[[-11  37 -17  67 -28 -41 -83 -48 -46 -55 -45]
 [ 34  59  -1 -30  61  29  21  27 -49  -4 -56]
 [ 60  26 -41 -16 -15  55 -35  -8  24  16  61]
 [ 22  -7  82  20 -35 -32  12  49 -10  51  -6]
 [-24  41 -51 -56 -47  24   9 -25  60  65 -37]
 [-61 -63   7   8  62   6  47  -1  61 -40  46]
 [  2   1   8  17 -27 -18 -37  33 -35  18  -7]]
|
[[-55 -45 -11  37 -17  67 -28 -41 -83 -48 -46]
 [ -4 -56  34  59  -1 -30  61  29  21  27 -49]
 [ 16  61  60  26 -41 -16 -15  55 -35  -8  24]
 [ 51  -6  22  -7  82  20 -35 -32  12  49 -10]
 [ 65 -37 -24  41 -51 -56 -47  24   9 -25  60]
 [-40  46 -61 -63   7   8  62   6  47  -1  61]
 [ 18  -7   2   1   8  17 -27 -18 -37  33 -35]]

[[ 59  50  48]
 [-18 -88   9]
 [-50 -68 -33]
 [ 23  88  -3]
 [-20  75 -47]
 [ 46  73  26]
 [-63 -21 -62]
 [-25  71 -51]
 [ -6 -88  22]]
|
[[ 50  48  59]
 [-88   9 -18]
 [-68 -33 -50]
 [ 88  -3  23]
 [ 75 -47 -20]
 [ 73  26  46]
 [-21 -62 -63]
 [ 71 -51 -25]
 [-88  22  -6]]

[[ 35  84  25]
 [-41  12   0]]
|
[[ 84  25  35]
 [ 12   0 -41]]

[[-40  -3  54 -28 -22 -78]
 [ 49   7  21  41  33  71]
 [ 21 -77  38  42 -46 -35]
 [-16 -25  51  46 -17 -60]]
|
[[-22 -78 -40  -3  54 -28]
 [ 33  71  49   7  21  41]
 [-46 -35  21 -77  38  42]
 [-17 -60 -16 -25  51  46]]

[[ 59  43  79  45  22 -30]
 [ 14  39  61  38  54 -45]
 [ 39 -50 -23  35 -23 -35]
 [ 33  -3 -19 -32 -75  42]
 [-51 -23  37 -38  54  48]
 [  4  15  60  33  -5   3]
 [-27 -50 -17 -40  28  -1]]
|
[[ 22 -30  59  43  79  45]
 [ 54 -45  14  39  61  38]
 [-23 -35  39 -50 -23  35]
 [-75  42  33  -3 -19 -32]
 [ 54  48 -51 -23  37 -38]
 [ -5   3   4  15  60  33]
 [ 28  -1 -27 -50 -17 -40]]

[[  7  -3   0  -9  -6 -24  -9 -25 -19]
 [ -3 -15  -9  65  39 -49 -53  -1  11]
 [ 42  -9  44  -9 -32 -16 -12 -21 -35]
 [ 14  -8  -8  15  13 -12 -20 -27 -55]
 [ 20  39  35  -7 -35 -57  16 -29 -48]
 [  8  26  -1  12  14   7   7  -7   6]
 [ 44 -71 -35 -19  17  10  -7   9  12]
 [ 30 -55  12  23  41 -37 -70  37  25]
 [ 46 -63  -5  39 -27 -13 -50 -18   3]]
|
[[-25 -19   7  -3   0  -9  -6 -24  -9]
 [ -1  11  -3 -15  -9  65  39 -49 -53]
 [-21 -35  42  -9  44  -9 -32 -16 -12]
 [-27 -55  14  -8  -8  15  13 -12 -20]
 [-29 -48  20  39  35  -7 -35 -57  16]
 [ -7   6   8  26  -1  12  14   7   7]
 [  9  12  44 -71 -35 -19  17  10  -7]
 [ 37  25  30 -55  12  23  41 -37 -70]
 [-18   3  46 -63  -5  39 -27 -13 -50]]

[[ 33  39  -1]
 [ 21   8  13]
 [ 31  41  -1]
 [-16 -58 -17]
 [ 23  -6  25]
 [ 11  70 -10]]
|
[[ 39  -1  33]
 [  8  13  21]
 [ 41  -1  31]
 [-58 -17 -16]
 [ -6  25  23]
 [ 70 -10  11]]
